Small tables with named rows and columns. After each table, cells are looked up by row and column.

kebas
cols = ziv, maf, rivo, kudidas, mavoru, vov, nezo
rep: [6874, 27169, 25480, -31323, -40920, -17380, -19910]
fedori: [14258, 10771, 12994, 14563, 17524, 15296, 16543]
nuga: [29884, 27660, -5132, 41146, 32950, -4239, 16435]
gokev: [59491, 13111, 12294, -29364, 7162, -36327, 17888]
vun: [-3024, 23211, 27467, 13426, 16268, 18789, -15696]
vigula: [9646, 12637, 15176, 12352, 13045, 15405, 10125]
bep: [23465, 16201, -284, 29496, -9250, 15348, 61984]
vev: [8913, 13514, 36462, -26007, 3251, 2305, -21694]
geb: [39971, 12684, 19903, -14442, 9741, -10446, 20170]
reg: [18115, 5333, 9923, -23702, -18676, -9674, 5282]
pob: [7897, 44489, -406, -1951, -13167, -43507, -61898]
siz: [12308, 11195, 39314, -9888, 12330, 20461, 8018]
guz: [6752, 34029, 372, 33836, 16963, -4111, -17880]
nem: [10944, 861, 14552, -4615, -9668, 17660, 29886]

ziv of nem is 10944
maf of vun is 23211
maf of reg is 5333
rivo of vev is 36462
ziv of guz is 6752
vov of nem is 17660
vov of vigula is 15405
ziv of reg is 18115
nezo of rep is -19910
maf of guz is 34029
ziv of vun is -3024
vov of rep is -17380
mavoru of geb is 9741

zilafa.csv
,gisimuz,zak,pabavem,norom,gamotok,gepefas,veg,rane,tepusek,durul
pogil,4881,887,9819,3406,3189,5380,2316,6031,4321,1024
zar,5624,6302,2461,3983,4883,2698,1998,4952,4376,4074
moga,3723,3618,5272,4375,2851,4004,2257,3282,1660,2201
kezoziv,5748,6693,2372,3634,5286,2199,2155,5564,1343,4076
sugabe,3760,3704,5135,4407,2931,3972,2239,3232,5275,2238
nel,5827,7592,2474,2463,6902,876,2859,7282,2899,3356
pufoluk,5786,6904,2355,3391,5619,1880,2306,5948,4767,3985
kov,3812,2657,6795,4023,2475,4437,2375,4024,5519,1778
kufopif,5815,7238,2397,2962,6189,1387,2521,6587,5590,3743
pap,4516,4785,3704,4576,3873,3748,1987,3328,4710,2938
filom,5264,5623,2877,4401,4378,3385,1892,4068,4136,3677
vozez,3680,3116,6052,4189,2573,4210,2351,3615,3628,1975
namifep,5508,6026,2588,4209,4625,3023,1922,4522,2442,3951

pabavem of kufopif is 2397
gepefas of vozez is 4210
rane of namifep is 4522
gamotok of sugabe is 2931
gamotok of kov is 2475
rane of filom is 4068
zak of moga is 3618
pabavem of zar is 2461
gamotok of namifep is 4625
pabavem of vozez is 6052
zak of sugabe is 3704
veg of nel is 2859
zak of kezoziv is 6693
norom of zar is 3983
gisimuz of pap is 4516

vumugap
|  | zarok | lis | lozag | fibelub | tunotu | gasu | daku | vas |
|---|---|---|---|---|---|---|---|---|
| pefu | 5670 | 3386 | 4360 | 4782 | 3946 | 8182 | 4337 | 2682 |
| leb | 6913 | 5940 | 2641 | 3767 | 1485 | 8651 | 4559 | 6839 |
| mos | 7559 | 5480 | 7142 | 2087 | 8576 | 2193 | 5129 | 2930 |
| fosur | 5984 | 1493 | 3688 | 2657 | 2814 | 3253 | 2896 | 7334 |
| miti | 2408 | 6789 | 2403 | 3891 | 7520 | 7810 | 7730 | 7311 |
| mivanaz | 1090 | 3710 | 5196 | 8356 | 8571 | 5839 | 1108 | 1373 |
| nef | 2663 | 8156 | 6130 | 5000 | 4150 | 7446 | 5220 | 2491 |
| modu | 6339 | 1064 | 3172 | 7879 | 3578 | 2207 | 4579 | 1963 |
| dod | 3183 | 5506 | 5849 | 1800 | 4947 | 2391 | 8127 | 5742 |
| zoz | 7912 | 5975 | 2704 | 4338 | 7783 | 2311 | 4809 | 2674 |
| ravumir | 5292 | 5723 | 7036 | 2655 | 6533 | 7567 | 4484 | 8045 |
| tenu | 1586 | 2260 | 7368 | 6181 | 5345 | 7993 | 2149 | 6816 |
| bag | 5938 | 7461 | 6969 | 8658 | 1742 | 3121 | 6654 | 5531 |

tunotu of leb is 1485
lozag of dod is 5849
lozag of mos is 7142
vas of mivanaz is 1373
gasu of miti is 7810
vas of nef is 2491
fibelub of mivanaz is 8356
gasu of bag is 3121
fibelub of mos is 2087
tunotu of zoz is 7783
zarok of dod is 3183
fibelub of leb is 3767
daku of ravumir is 4484
Row with the largest tunotu: mos

suru
           suba    tafa  bomekoz   sisad  misorad     pog   revek    misa     tof
mer      -4.051  -2.088   -2.403   2.907    1.889   8.762  -1.726  -1.325  -3.628
dogo     -0.233  -2.499   -0.465   0.173    0.826  -7.357  -2.611  -2.098   8.834
rolepif  -2.571  -1.753    1.011  -1.054   -2.692   4.666   3.259  -1.791  -5.984

What is the bomekoz of dogo in suru?
-0.465
What is the pog of rolepif in suru?
4.666
What is the suba of mer in suru?
-4.051
What is the tof of mer in suru?
-3.628
What is the pog of dogo in suru?
-7.357
What is the misa of dogo in suru?
-2.098
What is the bomekoz of mer in suru?
-2.403
What is the tafa of mer in suru?
-2.088
What is the sisad of dogo in suru?
0.173
What is the misa of rolepif in suru?
-1.791
What is the sisad of mer in suru?
2.907
What is the bomekoz of rolepif in suru?
1.011
What is the sisad of rolepif in suru?
-1.054
What is the misorad of mer in suru?
1.889
What is the pog of mer in suru?
8.762
What is the tof of rolepif in suru?
-5.984
Row with the largest misa: mer

nul =
|  | lolab | lok | buriv | dav |
|---|---|---|---|---|
| bezud | 58 | 77 | 135 | 76 |
| fom | 152 | 131 | 63 | 127 |
| revu | 171 | 153 | 93 | 163 |
| pud | 138 | 135 | 14 | 176 |
| lugof | 49 | 178 | 116 | 86 |
| fope | 58 | 175 | 116 | 88 |
| vab | 87 | 61 | 152 | 28 |
| koro | 172 | 144 | 99 | 157 |
| boz | 222 | 113 | 87 | 180 |
| nak | 56 | 172 | 124 | 85 |
| lunese | 153 | 125 | 61 | 123 |
| kinu | 230 | 159 | 153 | 119 |
| reketol | 210 | 117 | 92 | 183 |
| fomu | 97 | 108 | 199 | 97 |

fope, dav: 88
fom, lok: 131
reketol, lolab: 210
boz, dav: 180
lugof, dav: 86
reketol, dav: 183
koro, lok: 144
boz, buriv: 87
reketol, buriv: 92
kinu, dav: 119
fomu, lolab: 97
fope, lok: 175
lunese, dav: 123
pud, lolab: 138
fope, buriv: 116
Which row has the largest dav? reketol

Table sukizok
          bek  tuduza  petatu     ruk
zeve    4.411   7.617   1.919   2.310
darik  -0.359  -5.160  -1.470   3.250
fala   -0.230   2.145   8.361   1.896
nop     0.531   4.743   3.251   4.352
leses  -2.347   4.574   2.997  -4.275

leses, petatu => 2.997
leses, ruk => -4.275
fala, petatu => 8.361
fala, ruk => 1.896
darik, tuduza => -5.160
fala, tuduza => 2.145

Table zadivu
cols = dil, sigonek, ver, zep, voz, dob, mov, febid
gofuge: [5872, 4976, 5603, 5620, 5353, 5687, 5023, 5737]
dat: [5171, 5854, 5363, 6278, 6816, 6021, 6729, 5585]
koz: [5527, 5254, 5489, 5871, 5654, 5899, 5584, 6235]
befu: [5823, 6204, 5891, 6291, 5091, 6755, 5689, 5440]
gev: [6465, 6004, 6013, 5605, 4397, 5711, 5506, 5316]
bubari: [7216, 8773, 6307, 5126, 4669, 5417, 5650, 2243]

koz, dil => 5527
befu, voz => 5091
koz, mov => 5584
gofuge, dil => 5872
koz, dob => 5899
gev, ver => 6013
dat, dob => 6021
befu, zep => 6291
gofuge, voz => 5353
gev, zep => 5605
Row with the largest febid: koz

voso =
        loged    sef    bam    fuz  molos  dekevi    mes    sal
tus     0.540  0.168  0.599  0.583  0.400   0.522  0.503  0.516
sukinu  0.367  0.477  0.322  0.840  0.623   0.485  0.663  0.711
gofide  0.653  0.794  0.762  0.180  0.762   0.824  0.587  0.592
pob     0.619  0.489  0.691  0.818  0.321   0.517  0.531  0.366

tus, dekevi => 0.522
tus, sef => 0.168
tus, molos => 0.400
sukinu, bam => 0.322
tus, bam => 0.599
sukinu, sal => 0.711
sukinu, loged => 0.367
pob, sef => 0.489
sukinu, molos => 0.623
tus, sal => 0.516
pob, mes => 0.531
sukinu, fuz => 0.840
gofide, loged => 0.653
pob, bam => 0.691
gofide, sal => 0.592
sukinu, dekevi => 0.485
gofide, dekevi => 0.824
tus, fuz => 0.583
gofide, sef => 0.794

